(in the rows, 128 means zero)
The rows below come in pairs that one turn or mirror swaps. Which row does each named row swap with?
K250: [148 115 123 100 127 125 121  95  86 107 109 129 122 117  98 130 117 121]
K66: [123 135 106 152 140 166 125 127 143 161 139 105 128 146 121 124 150 116]
K3: [117 110  96 129 110 119 133 152 111 112 122 112 111 124  89 139 103 143]
K95: [121 128 128 144 116 170 102 117 136 141  97 134 139 130 146 139 117  90]
K233: [121 121 133 154 131 163 101 127 125 139  97 117 142 148 146 125 107 113]
K795: [149 136 116 119 111 168 117 124 131 136 126 144 144  97 133 153 118  80]
K178: [125 130 107 109  98 116 139 157 141 157 131 137 138 121 180 118 126 107]
K192: [131 109 111 138  99 133 132 152 181 121 111 133 128 156 141 132 125 130]
K445: [173 147 120 115 110 116 148 109 144 112 128 121  97 130 146 132 150 129]
K204: [132 104 147 138 154 125 159 140 124 150 123  99 120 148 130  90 121 116]
K263: [160 141 118 103 109 112 144 121 129 104 132 125  88 128 108 140 146 141]
K357: [142 109 151 127 155 121 161 129 122 144 125  97 116 149 124  85 138 116]
K145: [133 105 117 131 102 122 144 154 176 114 105 145 125 137 133 141  98 124]
K2: [131 107 100 128 117 126 133 143  99 118 145 122 136  99  91 123 100 135]
K55: [139 103  96 128 124 128 140 138 107 119 154 120 128  98  90 122 107 129]
K261: [126 131 107 140 121 157 105 128 151 133 140 114 127 148 121 144 161 130]
K179: [153 115 140 118 128 139 115 102  80 105 115 118 127 112 101 132 121 127]
K819: [121 122  88 124 145 149 153 123 115 168 114 130 103 141 136 106 113 100]
K776: [167 131 134 136 122 136 132 149 114 131 163 120 156 101 149 111 128 130]
K906: [142 112 148  80 138 111 161 132 139 146 137 136 107 117 110 123 135 101]
K873: [139 125 153 112 111 122 129  85 123 112 129 119 103 107  89 126 116 125]
K159: [145  98 125 130 110 119 151 143 175 112 106 139 126 138 142 130 102 128]
K607: [134 133 115 115 106 126 147 168 133 156 138 136 143 114 179 119 126 110]
K338: [102 123 138 123 102 134 105 136 156 152 111 154 134 140 153 128 109 117]
K871: [118 129  99 159 138 158 131 134 147 159 154 105 120 144 128 121 138 113]
K996: [144 132 130 135 119 133 142 167 135 152 145 120 163 109 166 110 122 114]
K493: [169 147 107 106 109 117 143 106 138 112 128 124  94 137 128 134 162 127]
K647: [136 125 138  82 102 107 121 100 111 131 125 132 108 119 105 129 144 113]
K812: [141 108 121 104 135 135 121  93  87 109 102 136 110 115 105 125 116 114]
K81: [147 113 139 105 153 115 169 138 114 140 140 106 119 129 119  94 137 123]
K223: [160 115 111 112 116 161 135 130 130 135 147 143 150  92 106 137 115  82]
K89: [126 132 131 149 123 164 102 122 140 144  98 130 143 144 151 141 112 103]
K69: [157 134 133 135 114 135 133 159 120 132 149 124 159  95 154 111 118 130]
K92: [120 107 101 105 142 140 141 106 103 146  95 141 105 142 119 119 116 103]
K335: [107 117 124 146 100 146 104 110 151 135 117 137 139 142 160 112 113 136]
K753: [145 100 143 154 109 130 146 139 171 120 111 139 131 116 130 114  88 125]
K988: [141 109 143  86 144 115 173 139 129 146 141 123 120 123 111 110 142 101]
K532: [169 135 118 133 116 123 145  90 123 120 132 126 103 128 150  99 153 134]

K988 pairs with K607
K753 pairs with K532
K996 pairs with K81
K223 pairs with K819

